In the data rows, 500 means zero.
Each row of this table is followed by its label. One hidden rule gives the labels. It looks at one to three of the table's principal directions, none of them among the few with the most spread.
(548, 383, 514, 475, 556, 519, 457, 485, 474, 514, 460, 433, 389, 402, 448, 460, 480, 479, 556,
 485, 565, 487, 580, 428, 407, 503, 386, 534, 605) SN
(503, 603, 394, 639, 362, 458, 550, 588, 557, 440, 611, 488, 712, 590, 667, 545, 451, 488, 313,
 479, 398, 527, 252, 588, 612, 433, 656, 553, 538) ZR
(523, 443, 486, 404, 628, 557, 510, 541, 447, 508, 465, 552, 425, 442, 563, 398, 531, 540, 620,
 569, 488, 542, 695, 493, 432, 529, 339, 546, 498) SN
(441, 580, 520, 560, 489, 533, 522, 458, 502, 594, 532, 740, 639, 684, 555, 562, 559, 570, 479,
 504, 374, 483, 547, 659, 623, 454, 497, 482, 311) QH
(506, 461, 573, 480, 582, 544, 466, 453, 455, 598, 460, 596, 404, 528, 402, 491, 569, 511, 573,
 511, 500, 456, 641, 482, 478, 493, 431, 461, 379) ZR
(484, 466, 495, 534, 595, 561, 456, 468, 443, 543, 515, 707, 466, 593, 489, 479, 591, 528, 534,
 515, 446, 488, 729, 549, 521, 409, 376, 531, 347) SN
(446, 559, 555, 444, 513, 507, 515, 484, 497, 546, 515, 657, 542, 580, 470, 557, 527, 532, 518,
 528, 461, 461, 575, 579, 561, 488, 505, 422, 288) MT
(435, 728, 371, 817, 275, 433, 505, 613, 612, 604, 826, 732, 967, 881, 586, 688, 385, 392, 16,
 461, 206, 372, 148, 751, 871, 232, 727, 589, 81) QH
(424, 677, 366, 594, 384, 433, 540, 558, 586, 426, 631, 440, 732, 612, 585, 512, 413, 437, 304,
 515, 405, 537, 291, 562, 662, 486, 641, 603, 430) SN
(462, 533, 420, 437, 517, 454, 500, 508, 521, 362, 489, 280, 434, 395, 450, 411, 458, 431, 501,
 539, 587, 571, 490, 364, 458, 581, 522, 571, 589) ZR
(417, 664, 412, 435, 440, 425, 585, 519, 579, 419, 496, 216, 567, 452, 492, 445, 423, 442, 426,
 577, 513, 584, 279, 393, 544, 673, 666, 553, 536) ZR
(450, 611, 568, 525, 519, 537, 531, 463, 479, 616, 496, 727, 556, 678, 494, 541, 620, 566, 522,
 531, 389, 475, 547, 599, 602, 496, 572, 411, 239) SN
(462, 608, 491, 544, 539, 544, 505, 557, 502, 632, 611, 775, 679, 703, 573, 499, 505, 512, 464,
 541, 314, 457, 589, 685, 664, 431, 428, 551, 187) SN
(535, 403, 558, 576, 454, 500, 443, 436, 484, 514, 487, 559, 454, 508, 437, 594, 523, 509, 482,
 411, 548, 440, 506, 514, 469, 406, 499, 436, 557) MT
(393, 760, 495, 595, 355, 475, 618, 499, 570, 580, 577, 699, 819, 775, 639, 631, 539, 582, 354,
 527, 295, 503, 267, 718, 743, 506, 743, 428, 249) MT
(365, 763, 382, 560, 399, 437, 576, 522, 592, 465, 607, 471, 755, 674, 561, 510, 454, 462, 323,
 557, 368, 552, 298, 574, 711, 549, 686, 577, 314) SN
(441, 660, 438, 497, 462, 472, 566, 565, 540, 479, 567, 509, 637, 586, 570, 495, 487, 489, 406,
 565, 409, 530, 388, 542, 608, 527, 625, 515, 352) QH
(527, 497, 454, 569, 377, 443, 507, 530, 553, 426, 537, 339, 567, 448, 541, 546, 413, 456, 384,
 445, 533, 504, 275, 479, 501, 483, 607, 519, 677) HT
(525, 560, 426, 532, 415, 479, 571, 596, 532, 403, 540, 474, 637, 496, 721, 498, 471, 546, 457,
 500, 450, 570, 343, 578, 525, 503, 595, 518, 644) HT
(654, 127, 722, 336, 740, 626, 388, 406, 336, 644, 288, 579, 43, 267, 293, 459, 621, 563, 820,
 474, 688, 406, 922, 342, 187, 488, 178, 363, 606) SN
(575, 413, 508, 564, 464, 506, 477, 544, 509, 593, 549, 502, 548, 486, 518, 544, 416, 467, 415,
 458, 469, 424, 411, 531, 496, 425, 447, 532, 539) ZR
(444, 677, 520, 465, 424, 456, 579, 535, 576, 572, 531, 444, 666, 566, 521, 523, 426, 486, 455,
 537, 426, 496, 289, 561, 619, 623, 637, 479, 389) MT
(486, 428, 581, 396, 632, 533, 451, 410, 448, 564, 400, 471, 292, 432, 305, 440, 556, 483, 641,
 529, 588, 479, 705, 375, 408, 571, 386, 473, 435) SN
(429, 657, 557, 414, 531, 509, 571, 493, 516, 605, 473, 557, 558, 587, 481, 481, 536, 534, 562,
 582, 419, 507, 486, 540, 585, 630, 569, 444, 285) SN
(545, 394, 572, 484, 510, 521, 474, 478, 462, 521, 464, 577, 416, 463, 468, 562, 535, 535, 538,
 465, 546, 448, 567, 502, 434, 437, 466, 410, 520) HT
(478, 563, 388, 506, 430, 432, 530, 554, 559, 381, 547, 274, 562, 436, 534, 465, 404, 427, 387,
 521, 523, 554, 320, 425, 515, 544, 596, 582, 608) QH
(528, 437, 466, 478, 502, 486, 491, 504, 487, 381, 460, 375, 403, 385, 510, 465, 508, 494, 528,
 488, 593, 548, 507, 409, 407, 509, 507, 505, 680) SN
(580, 340, 559, 533, 496, 514, 428, 473, 483, 550, 483, 496, 430, 428, 443, 541, 451, 481, 524,
 413, 565, 431, 533, 494, 422, 435, 387, 497, 631) QH
(549, 483, 465, 671, 397, 499, 479, 545, 510, 474, 595, 642, 641, 601, 639, 582, 497, 519, 388,
 410, 428, 476, 409, 639, 566, 339, 544, 511, 553) MT
(531, 450, 478, 524, 489, 515, 511, 516, 495, 501, 500, 521, 532, 484, 588, 508, 489, 534, 491,
 488, 481, 512, 490, 538, 481, 472, 454, 525, 592) MT
(457, 541, 539, 538, 503, 517, 474, 452, 506, 581, 533, 673, 579, 626, 474, 541, 513, 518, 512,
 475, 441, 458, 577, 615, 587, 464, 447, 499, 352) QH
(412, 651, 414, 507, 480, 477, 537, 505, 535, 405, 538, 506, 615, 582, 580, 452, 509, 506, 491,
 535, 450, 586, 492, 554, 595, 548, 556, 564, 459) QH
(525, 375, 229, 559, 472, 430, 420, 545, 515, 44, 543, 157, 411, 264, 618, 349, 408, 404, 460,
 432, 703, 680, 552, 339, 350, 428, 410, 743, 999) MT
(460, 557, 499, 536, 478, 497, 492, 487, 511, 482, 541, 619, 575, 593, 525, 530, 520, 515, 493,
 483, 461, 497, 534, 589, 571, 461, 515, 491, 419) QH
(545, 307, 458, 576, 578, 552, 424, 391, 405, 352, 398, 511, 269, 419, 498, 452, 658, 559, 599,
 438, 624, 575, 741, 394, 334, 406, 388, 525, 767) SN
(511, 510, 414, 599, 467, 504, 513, 521, 496, 428, 528, 503, 545, 537, 607, 491, 536, 517, 426,
 490, 462, 553, 450, 510, 515, 439, 550, 552, 584) QH
(441, 573, 448, 458, 556, 520, 511, 534, 484, 419, 545, 667, 564, 575, 599, 455, 539, 541, 555,
 544, 446, 554, 676, 601, 557, 473, 433, 534, 379) QH
(501, 483, 522, 492, 477, 480, 476, 484, 529, 538, 512, 444, 520, 475, 442, 517, 422, 461, 492,
 472, 524, 465, 459, 499, 505, 522, 463, 519, 521) QH
(530, 564, 458, 611, 353, 468, 548, 600, 566, 549, 622, 551, 761, 590, 667, 601, 386, 499, 317,
 467, 372, 459, 234, 659, 622, 424, 591, 525, 496) HT
(357, 788, 397, 496, 422, 431, 588, 542, 601, 473, 599, 448, 758, 645, 560, 478, 427, 458, 376,
 583, 375, 562, 314, 577, 708, 607, 663, 576, 303) HT
(602, 264, 591, 454, 565, 530, 422, 429, 418, 421, 360, 422, 195, 299, 403, 489, 583, 529, 669,
 424, 701, 498, 663, 352, 268, 478, 413, 407, 779) HT
(543, 405, 444, 595, 574, 566, 438, 528, 418, 420, 548, 750, 455, 570, 602, 478, 620, 548, 517,
 475, 464, 516, 754, 571, 477, 300, 377, 537, 473) QH
(494, 587, 486, 430, 492, 502, 607, 549, 503, 452, 443, 449, 521, 471, 634, 466, 555, 576, 549,
 569, 472, 587, 410, 493, 484, 609, 622, 445, 557) ZR
(422, 661, 489, 423, 544, 518, 584, 537, 503, 544, 515, 616, 593, 609, 563, 466, 553, 549, 521,
 612, 385, 537, 536, 568, 599, 571, 548, 482, 252) ZR
(504, 450, 553, 442, 497, 484, 497, 458, 491, 481, 442, 430, 397, 418, 411, 535, 513, 501, 527,
 492, 589, 483, 497, 421, 429, 525, 532, 418, 541) SN
(403, 664, 490, 382, 533, 487, 591, 493, 517, 484, 455, 453, 515, 527, 495, 454, 551, 529, 538,
 614, 471, 568, 484, 460, 544, 649, 611, 460, 355) ZR
(456, 655, 375, 528, 438, 458, 565, 583, 559, 396, 570, 408, 665, 540, 651, 438, 448, 482, 426,
 541, 430, 593, 349, 538, 592, 555, 603, 599, 541) SN
(503, 484, 609, 403, 588, 545, 511, 463, 464, 628, 420, 559, 409, 489, 427, 476, 551, 541, 636,
 537, 502, 473, 609, 487, 463, 585, 433, 432, 405) SN
(555, 306, 522, 445, 627, 570, 450, 438, 391, 373, 381, 582, 253, 377, 524, 442, 644, 594, 704,
 476, 627, 562, 827, 439, 309, 448, 329, 462, 701) QH
(459, 508, 486, 529, 538, 519, 472, 442, 465, 426, 486, 607, 448, 560, 483, 490, 607, 534, 542,
 492, 512, 534, 654, 507, 504, 450, 490, 487, 454) HT
(524, 391, 592, 461, 600, 550, 433, 423, 428, 522, 415, 591, 310, 466, 388, 481, 601, 530, 657,
 474, 581, 478, 734, 455, 404, 484, 391, 434, 497) MT
(549, 355, 538, 589, 486, 530, 420, 473, 458, 502, 540, 723, 484, 544, 505, 609, 532, 531, 471,
 407, 511, 420, 630, 596, 481, 295, 400, 454, 491) QH
(592, 401, 539, 542, 395, 466, 512, 500, 532, 554, 453, 274, 474, 373, 476, 567, 411, 473, 422,
 437, 565, 457, 227, 413, 419, 534, 585, 464, 749) SN
(463, 562, 445, 530, 470, 503, 548, 511, 500, 433, 521, 595, 581, 575, 617, 527, 558, 558, 455,
 523, 442, 548, 494, 569, 551, 460, 567, 487, 464) SN
(561, 398, 530, 518, 484, 508, 474, 501, 484, 492, 481, 502, 457, 439, 520, 534, 488, 519, 519,
 448, 546, 476, 503, 504, 434, 454, 459, 473, 631) MT
(434, 592, 566, 415, 557, 502, 513, 453, 489, 543, 453, 521, 432, 541, 371, 478, 570, 497, 575,
 554, 510, 496, 570, 455, 527, 588, 557, 425, 306) ZR
(289, 825, 407, 385, 324, 327, 600, 497, 719, 480, 598, 122, 823, 514, 407, 517, 189, 348, 316,
 570, 481, 523, 94, 496, 720, 770, 677, 618, 396) QH
(487, 575, 527, 489, 462, 468, 514, 511, 547, 573, 512, 386, 547, 502, 438, 492, 429, 444, 475,
 505, 488, 476, 352, 478, 546, 590, 569, 507, 468) SN
(484, 591, 435, 521, 499, 501, 540, 568, 523, 526, 555, 494, 609, 556, 586, 450, 470, 485, 447,
 549, 405, 529, 434, 539, 574, 526, 519, 579, 435) QH
(545, 389, 564, 481, 542, 533, 470, 448, 458, 528, 426, 516, 381, 438, 460, 502, 543, 535, 596,
 468, 561, 485, 595, 468, 409, 501, 424, 459, 597) MT
(552, 374, 636, 420, 638, 573, 441, 464, 417, 638, 429, 645, 314, 470, 370, 484, 579, 523, 658,
 506, 534, 421, 748, 471, 411, 482, 346, 418, 377) ZR
(486, 507, 502, 505, 551, 544, 503, 489, 461, 493, 493, 673, 499, 568, 560, 489, 591, 565, 559,
 517, 456, 522, 649, 568, 515, 458, 453, 485, 424) HT
(392, 646, 451, 470, 479, 444, 528, 453, 535, 397, 491, 374, 495, 526, 415, 472, 530, 460, 465,
 547, 534, 562, 446, 412, 550, 589, 652, 496, 423) SN
(558, 394, 552, 448, 515, 482, 465, 479, 488, 492, 424, 289, 325, 334, 369, 477, 469, 447, 550,
 472, 636, 480, 459, 337, 370, 559, 503, 467, 665) ZR
(546, 543, 408, 653, 337, 465, 540, 621, 554, 431, 632, 550, 745, 576, 737, 583, 421, 513, 317,
 440, 398, 505, 255, 656, 594, 374, 616, 538, 604) HT
(452, 540, 565, 399, 634, 573, 520, 470, 447, 593, 455, 732, 470, 585, 504, 458, 608, 586, 654,
 577, 430, 506, 756, 578, 526, 540, 385, 458, 271) MT
(491, 497, 600, 438, 492, 466, 466, 457, 525, 588, 478, 400, 432, 453, 299, 533, 439, 427, 515,
 482, 570, 416, 447, 426, 491, 566, 526, 435, 424) HT
(466, 568, 481, 567, 445, 489, 512, 504, 531, 543, 566, 586, 636, 612, 529, 556, 475, 495, 404,
 492, 419, 473, 429, 592, 605, 453, 538, 515, 389) HT
(477, 586, 349, 563, 408, 452, 553, 578, 555, 359, 580, 397, 660, 512, 667, 483, 430, 482, 362,
 513, 452, 579, 331, 530, 562, 485, 591, 603, 611) SN
(492, 467, 452, 478, 567, 506, 453, 498, 471, 375, 499, 491, 411, 453, 494, 420, 530, 482, 574,
 498, 564, 552, 672, 458, 450, 476, 413, 557, 557) HT
(458, 622, 409, 485, 479, 470, 547, 579, 546, 445, 568, 445, 627, 527, 592, 446, 437, 470, 443,
 552, 438, 552, 420, 532, 578, 545, 542, 583, 460) SN
(617, 251, 618, 391, 617, 552, 448, 457, 421, 589, 359, 400, 211, 283, 357, 473, 517, 505, 648,
 488, 644, 443, 640, 336, 276, 531, 336, 435, 657) QH
(494, 550, 457, 488, 519, 514, 543, 554, 484, 456, 514, 553, 521, 529, 592, 472, 550, 533, 494,
 552, 451, 543, 517, 518, 515, 491, 544, 496, 448) QH
(545, 409, 539, 487, 578, 545, 457, 507, 459, 589, 497, 585, 439, 486, 465, 481, 502, 498, 552,
 499, 491, 449, 633, 508, 462, 457, 359, 516, 451) SN
(435, 641, 508, 550, 459, 503, 531, 489, 527, 531, 547, 666, 657, 666, 567, 535, 536, 546, 491,
 499, 395, 509, 483, 647, 637, 500, 563, 483, 350) QH
(564, 481, 492, 565, 395, 474, 529, 544, 529, 468, 503, 411, 562, 455, 608, 542, 457, 517, 453,
 445, 504, 513, 294, 521, 480, 501, 595, 483, 708) HT
Here are more rows. What is the label of each one?
(460, 639, 417, 513, 428, 463, 587, 558, 548, 435, 535, 428, 636, 539, 625, 491, 481, 513, 414,
 547, 435, 570, 324, 524, 573, 555, 648, 523, 508) ZR
(431, 632, 617, 455, 487, 499, 529, 458, 542, 711, 511, 614, 622, 636, 406, 563, 469, 504, 516,
 524, 407, 417, 445, 607, 634, 589, 529, 432, 221) QH
(526, 399, 618, 356, 673, 575, 477, 448, 417, 609, 377, 556, 271, 422, 374, 429, 594, 538, 707,
 552, 557, 475, 758, 413, 378, 573, 346, 434, 426) ZR
(529, 398, 531, 447, 581, 535, 464, 480, 453, 495, 453, 533, 377, 435, 466, 470, 533, 519, 596,
 500, 554, 495, 667, 464, 413, 483, 379, 490, 534) HT
(377, 670, 477, 546, 491, 496, 498, 469, 532, 553, 599, 716, 684, 727, 491, 532, 511, 497, 440,
 523, 370, 482, 567, 657, 697, 461, 502, 539, 184) QH
(382, 764, 527, 479, 472, 493, 602, 485, 556, 635, 514, 584, 693, 695, 523, 503, 529, 540, 491,
 583, 343, 520, 381, 610, 691, 646, 645, 474, 222) MT
(598, 246, 658, 437, 565, 519, 380, 415, 442, 567, 398, 442, 219, 322, 266, 537, 493, 463, 629,
 410, 690, 389, 648, 369, 308, 468, 349, 403, 627) MT
(568, 312, 432, 622, 519, 522, 378, 498, 446, 358, 553, 600, 426, 470, 541, 502, 520, 485, 492,
 394, 568, 495, 697, 522, 424, 283, 336, 580, 670) MT
(489, 502, 480, 470, 492, 469, 480, 508, 531, 476, 517, 380, 506, 446, 454, 469, 414, 440, 494,
 493, 541, 500, 469, 461, 496, 541, 470, 554, 548) MT
(543, 499, 392, 586, 404, 459, 519, 563, 524, 321, 527, 357, 546, 440, 653, 481, 475, 495, 427,
 455, 530, 583, 339, 479, 472, 469, 607, 551, 771) SN
(730, 262, 301, 712, 479, 525, 440, 649, 424, 179, 501, 294, 344, 286, 797, 347, 557, 500, 491,
 390, 602, 657, 456, 370, 270, 336, 487, 654, 999) QH
(532, 491, 489, 408, 526, 493, 543, 559, 511, 513, 466, 332, 466, 381, 521, 433, 435, 482, 529,
 554, 522, 524, 424, 422, 440, 608, 490, 528, 586) QH
(378, 709, 493, 477, 484, 467, 550, 484, 565, 612, 552, 499, 643, 646, 411, 504, 463, 448, 408,
 580, 393, 478, 399, 525, 669, 594, 601, 521, 190) ZR
(516, 453, 499, 418, 532, 481, 507, 476, 492, 435, 406, 251, 332, 337, 416, 431, 501, 468, 559,
 525, 625, 547, 472, 313, 379, 615, 530, 494, 667) QH
(533, 419, 594, 449, 537, 516, 468, 445, 477, 557, 422, 468, 378, 425, 402, 501, 512, 507, 606,
 473, 575, 468, 557, 449, 420, 547, 446, 441, 561) MT
(511, 364, 641, 286, 739, 540, 433, 332, 387, 485, 216, 219, 0, 241, 126, 316, 688, 470, 832,
 558, 777, 552, 796, 93, 214, 729, 442, 397, 607) QH
(347, 861, 386, 496, 245, 349, 686, 554, 712, 522, 603, 187, 924, 592, 590, 573, 264, 429, 212,
 577, 364, 545, 0, 558, 753, 726, 847, 564, 435) QH
(629, 303, 552, 530, 518, 554, 458, 542, 455, 572, 499, 608, 465, 431, 577, 540, 469, 539, 537,
 432, 504, 432, 565, 566, 408, 386, 336, 490, 637) MT
(457, 313, 508, 497, 814, 663, 361, 334, 302, 474, 417, 952, 195, 605, 398, 401, 817, 610, 730,
 532, 522, 528, 999, 498, 400, 305, 130, 526, 273) QH
(439, 298, 749, 278, 830, 609, 359, 261, 369, 870, 344, 671, 79, 479, 0, 495, 611, 445, 683,
 595, 596, 286, 999, 295, 384, 524, 153, 396, 0) QH
(550, 434, 441, 530, 447, 477, 498, 551, 514, 403, 521, 404, 520, 414, 592, 503, 437, 490, 455,
 463, 539, 526, 420, 490, 451, 462, 497, 541, 704) HT
(520, 411, 515, 516, 497, 505, 470, 451, 467, 417, 456, 519, 400, 455, 483, 535, 562, 532, 529,
 456, 579, 510, 573, 464, 425, 441, 497, 447, 608) MT
(470, 644, 449, 489, 414, 453, 597, 559, 557, 454, 513, 372, 617, 509, 602, 495, 470, 507, 431,
 546, 453, 561, 263, 499, 558, 598, 691, 492, 533) ZR
(450, 564, 511, 397, 613, 523, 505, 500, 484, 541, 475, 499, 442, 505, 430, 396, 526, 479, 598,
 583, 488, 523, 639, 455, 509, 597, 437, 531, 347) ZR
(478, 605, 404, 533, 463, 479, 547, 575, 537, 458, 566, 466, 637, 548, 621, 460, 460, 484, 421,
 536, 418, 554, 392, 543, 579, 515, 559, 583, 490) ZR
(545, 373, 515, 414, 593, 527, 463, 498, 447, 447, 437, 448, 325, 362, 459, 434, 519, 500, 615,
 508, 601, 516, 664, 405, 365, 508, 376, 501, 610) SN
(543, 561, 392, 666, 366, 480, 536, 623, 539, 422, 628, 577, 734, 599, 757, 547, 462, 521, 341,
 453, 381, 528, 298, 657, 599, 374, 608, 554, 589) SN
(474, 526, 504, 510, 493, 488, 490, 475, 496, 463, 496, 501, 470, 519, 452, 510, 538, 491, 493,
 497, 521, 505, 514, 474, 510, 488, 555, 471, 460) SN
(431, 622, 359, 544, 465, 489, 563, 540, 501, 276, 544, 592, 610, 587, 718, 476, 594, 575, 465,
 533, 444, 637, 528, 580, 565, 452, 605, 531, 528) HT
(730, 0, 676, 447, 589, 544, 239, 428, 415, 578, 445, 480, 160, 153, 253, 587, 311, 419, 644,
 281, 798, 274, 821, 420, 171, 283, 0, 495, 863) QH
(476, 532, 472, 506, 497, 494, 503, 489, 513, 474, 504, 485, 532, 512, 521, 476, 493, 499, 509,
 502, 496, 531, 506, 514, 520, 523, 490, 540, 523) MT
(508, 484, 456, 428, 430, 409, 518, 514, 567, 408, 467, 84, 438, 293, 408, 472, 352, 393, 434,
 503, 640, 526, 261, 303, 416, 634, 593, 538, 734) ZR
(505, 425, 577, 419, 558, 504, 445, 440, 488, 541, 442, 446, 374, 416, 354, 478, 472, 469, 612,
 479, 596, 461, 611, 436, 430, 553, 391, 482, 523) QH
(533, 346, 492, 587, 605, 583, 394, 456, 401, 459, 520, 810, 406, 574, 525, 500, 631, 557, 568,
 444, 497, 485, 862, 582, 458, 283, 290, 523, 460) MT
(462, 639, 429, 542, 361, 408, 538, 543, 601, 432, 564, 275, 650, 499, 518, 506, 373, 417, 369,
 485, 496, 528, 197, 480, 587, 579, 678, 553, 580) HT
(446, 665, 383, 563, 454, 482, 559, 584, 550, 487, 612, 546, 721, 634, 648, 470, 460, 488, 378,
 555, 350, 545, 389, 605, 652, 494, 567, 605, 377) ZR
(427, 695, 422, 421, 456, 443, 610, 548, 559, 382, 481, 291, 570, 470, 578, 424, 486, 496, 495,
 587, 492, 621, 315, 437, 543, 682, 693, 515, 545) ZR
(569, 306, 462, 603, 549, 560, 407, 487, 423, 411, 523, 700, 425, 500, 579, 515, 572, 547, 521,
 420, 529, 495, 747, 560, 423, 281, 315, 541, 617) MT
